(in the rows, 128 means zero)
Z: rows in 3 groups, each row roughly a mix of its group's directions:
Z (101 x 10):
[[112  81  92 103 156 157 171 101 123 132]
 [102 159 119 157  89 159 120 135  72 143]
 [123  79  93  77 105 123 109 133 108  94]
 [135 151  68 141 178 149 117 107 127 101]
 [171 101  65 134 137 128  98 151 111 110]
 [143 161 152 183 172 160 123 152 135 117]
 [144 161 151  84 104  77 110 159 140 115]
 [118 144 162 117 162 167 179 108 123 164]
 [150 106 134 148 159 158 132  57 124 142]
 [120 141 143  81  89  96 132 164 161  95]
 [112 108 101 128 100  91 122  88  88  85]
 [ 96 148 107 128 105 125 107 154  58 143]
 [ 90 120 148 184 103 158 119 114 138 168]
 [130 139 142  94 104  67 103  92 113 155]
 [170  94 124 102  81  92 139 155 154 136]
 [120 153 141 141  96 161 130  80  75 147]
 [198 165 153 143 163 129 127 139 138 132]
 [170 160 124 160  88 158 131 100  91 137]
 [148 130 142 184 101 125 100 182 149 118]
 [155 161 125  85 182 115 125 153 147  98]
 [123 153 143 106 149  93 122 154 192  99]
 [ 99 120 141  94  71  83 144 126 108 106]
 [125 147  84 104 152 144  86 118 139  73]
 [ 89 129 184 124 154 173 124 132  92 126]
 [ 96 142 167  77 104 117 135 102 162 100]
 [154 144 105  78 107 111  92 111 132  80]
 [195 173 110 133 119 119 106 122 145 100]
 [106 127  88 123 134 112 101 197 138 102]
 [128  84 151 132 167 179 141 109 107  96]
 [147 119 101  66 119 125 118 185 133 142]
 [210 104 123 136 130 124 146 133 148 149]
 [121  60 140  88 125 116 155 105 107 147]
 [167 117  77 122  85 150 170 138 118 118]
 [129 170  65 122 116 140  91 135 129  93]
 [ 86 112 165 130 134 110 169 157 119 175]
 [141 161 119 130 160 105 104 157 186  97]
 [166 137 150 108 175  91 130  90 163 133]
 [147  89 114 154 114  95  90  73 126 122]
 [180 138 123 133 182 136 159 126 106  91]
 [102 118 111  95 136 118 152  63  91 116]
 [116 133 145 163  82 128  87 173 152 150]
 [138  94  94 105 115  94 149  98  94  84]
 [125 131 139 144 181 168 136 130 182 158]
 [120 174  71  88 163 139 119 118 134 117]
 [134 150 116 181  93 118 107 179 154 115]
 [ 82 152 156 147 144 133 135 105  84 173]
 [ 94 149 127 160 109 131  65 167 142 125]
 [153 118 139  91  91  83 156 105 104 161]
 [183 117 145 125 114 115 167 132  75 105]
 [ 89 163 122  94  83 123 117 128 126 179]
 [ 90 101 130 139 153 157 143 115 189 154]
 [ 77 162 182 112 119 132 140  98 149 128]
 [150  92 110 126  66 127 126 119  98 168]
 [ 88 131 163 128 116 134 152 128 127 199]
 [124 126 162 190 139 133 105 171 145 101]
 [140 127 154 169  72  91 132 155 131 159]
 [137 107  61 150  92 155 117  96 130 128]
 [141 145 180 149 118 127 141 173 178 145]
 [ 95 175 130 139  97 120 122 172  85 146]
 [ 97 158 158 167 154 145  81 149 117 104]
 [156 129  69 127 172 122 134 122 165  96]
 [112 143 119 181 156 186 143 158 123 125]
 [159  66 124 137 101 116 169 132 162 130]
 [208 133 127 160 132 129 146 125 156 135]
 [129 118 139 111  78 134 125 113 125 201]
 [109 145 122 173 136 162  71 146 145 157]
 [134 115 119 152 206 123 126 107 158 110]
 [132  73 127  97 135 151 165  81 119 147]
 [182 138 106 121 117  85  94 147 113  92]
 [166 157 158 174 144 152 113 162 152 152]
 [173 148 111 193 145 146 130 140 115 155]
 [ 92 121 155 141 187 104 144 140 138 171]
 [ 98  74 105  96 165 130 105  96 117 117]
 [143 130 142 123  49 117 148 156 109 147]
 [ 91 136 163 158 128 117  85 161 173 130]
 [119 133 141 144  85  91  81  92 101 153]
 [137 121 143  89 130 141 110  94  67  90]
 [169 127  95 151  79  78 120 133 145 124]
 [163 170 122 127 126 100 116 168 175  97]
 [ 46 125 136 137 149 134 126 162 133 135]
 [117 108 116 159 126 145  82  70  94 122]
 [150 149 138 117 145 152 130 134  65  77]
 [164 117 100 172  89  96 158 137 143 157]
 [163  93 119 121  91 117 115 142 173 175]
 [132  95 144 148 146 160 151  84  74 142]
 [142 109 133 110  60  87 137 158 111 113]
 [144  95 101  90 135 133 101  99 158  77]
 [155 170 124 156 155 141  67 142 140 146]
 [164 128 122 134 167 125 143  55 130 137]
 [179 134  87 150 156 146  93 101 138 103]
 [172  88  88  94 140 101 109 143 139 100]
 [185 121  72 131 107 106 136 117 122  96]
 [168 109 126 123 188  97 128 121 173 129]
 [ 79 129 174 121 124 150  75 116 105 124]
 [150 181 189 147 106 117 121 145 125 147]
 [135 116 171 101 159 149 158 171 133  87]
 [196 106 129 124 147 109 144  91 111 157]
 [170 116 177 160 146  94 153 147 107 109]
 [107 108 131 185 113 163 112 109 151 173]
 [174  82 121 178 114 149 143 132 147 153]
 [200 129 129 103 123  88 147 106 111 116]]
one row of each group, then the others: which group is each in?
[179 171 161 141 170 146 133 150 142 143] -> W
[ 90 127 138  60 112 126  90 101 135 131] -> M
[ 97 105  86 168 163 149 110 164 110 139] -> C

[ 80 167 166 121 149 100 133 125 102 167] -> C
[167 136  86 132 102  71 124 135 163 126] -> M
[116 193 183 124 153 142 133 139 123 142] -> W
[171  77  86 110 134 136 112  96 106 113] -> C
[115 114 178 150 144  88 143 131 158 177] -> M
[143 129 119  48 107 107 136 103 108 126] -> M
[122  75 111  67 122 108 118 131 141  94] -> C
[174 156  94 147 147 137  93 125 161  90] -> C
[118 142 192 117 136 116 166 160 112 163] -> M
